[[-25.7 -17.8  15.2  -6.2]
 [ -1.7  -3.3   2.2  -9.1]
 [  7.0 -11.0   2.7  17.3]
 [ 28.8   6.4   9.1  39.1]
 [-22.2   1.8 -19.6 -21.2]
 [  9.2  -7.7  10.8  19.0]
 [ 30.8   8.7   4.9  40.3]
 [ -4.8  21.3   2.8  -7.8]]
->
[[-1.7 -3.3  2.2 -9.1]
 [28.8  6.4  9.1 39.1]
 [ 9.2 -7.7 10.8 19.0]
 [-4.8 21.3  2.8 -7.8]]

[[ -8.4  22.2 -19.2  23.0 -14.0]
 [ 11.0 -18.2   3.2 -12.9 -46.5]
 [ 40.9 -16.4   1.0  -8.3 -17.2]
 [  2.2  26.2  -2.3  -3.6 -32.2]]
->
[[ 11.0 -18.2   3.2 -12.9 -46.5]
 [  2.2  26.2  -2.3  -3.6 -32.2]]

[[-54.6  27.3 -16.3  35.4  -1.3  51.0  22.6  23.0 -10.1  34.4]
 [-22.8 -15.4  -2.5  31.0 -39.9  -1.8  -1.5  26.4 -44.3  11.8]
 [-28.6   7.1  11.8  37.7 -44.3 -40.1  35.3  -8.0 -11.1 -21.7]]
->
[[-22.8 -15.4  -2.5  31.0 -39.9  -1.8  -1.5  26.4 -44.3  11.8]]

[[  1.8  17.1 -48.0   4.6  20.4]
 [-35.7  26.5   3.3   2.9 -18.8]
 [  9.3 -12.4  21.8  -0.1 -23.6]
 [  9.8 -46.4  -0.6  17.0 -29.0]]
->
[[-35.7  26.5   3.3   2.9 -18.8]
 [  9.8 -46.4  -0.6  17.0 -29.0]]

[[-17.6   5.3  -8.0   2.3   1.5  -0.3  -4.1  -9.5   0.8  -6.0  34.0  13.4
  -20.9]
 [ 31.6 -25.9  30.5 -21.8   3.3  10.4 -21.1 -21.5   7.4  -1.7 -31.5   9.4
    7.6]
 [  2.9 -25.6  16.8  -9.8  -1.8   1.3 -24.7 -31.3  16.6   8.0  -5.2  25.6
  -10.4]
 [-23.3  -2.6 -14.8  15.1 -19.3  -9.6   5.5  20.8  -1.2  35.9 -42.9  -0.1
   11.9]
 [ 44.1   5.7  13.8  -2.6  19.1  -1.6  17.1   2.7   5.1 -27.0   8.4 -35.3
   26.7]
 [ 37.8 -23.8  26.8  -8.5   8.6  -2.8  -8.7 -22.3  21.3  -3.1 -18.0  -6.4
   20.0]]
->
[[ 31.6 -25.9  30.5 -21.8   3.3  10.4 -21.1 -21.5   7.4  -1.7 -31.5   9.4
    7.6]
 [-23.3  -2.6 -14.8  15.1 -19.3  -9.6   5.5  20.8  -1.2  35.9 -42.9  -0.1
   11.9]
 [ 37.8 -23.8  26.8  -8.5   8.6  -2.8  -8.7 -22.3  21.3  -3.1 -18.0  -6.4
   20.0]]

[[  3.6   6.9   4.1 -14.8   3.1]
 [ -5.5   1.6 -23.1 -16.3 -18.2]
 [ 20.8 -14.6  39.7  22.3  19.8]]
->
[[ -5.5   1.6 -23.1 -16.3 -18.2]]
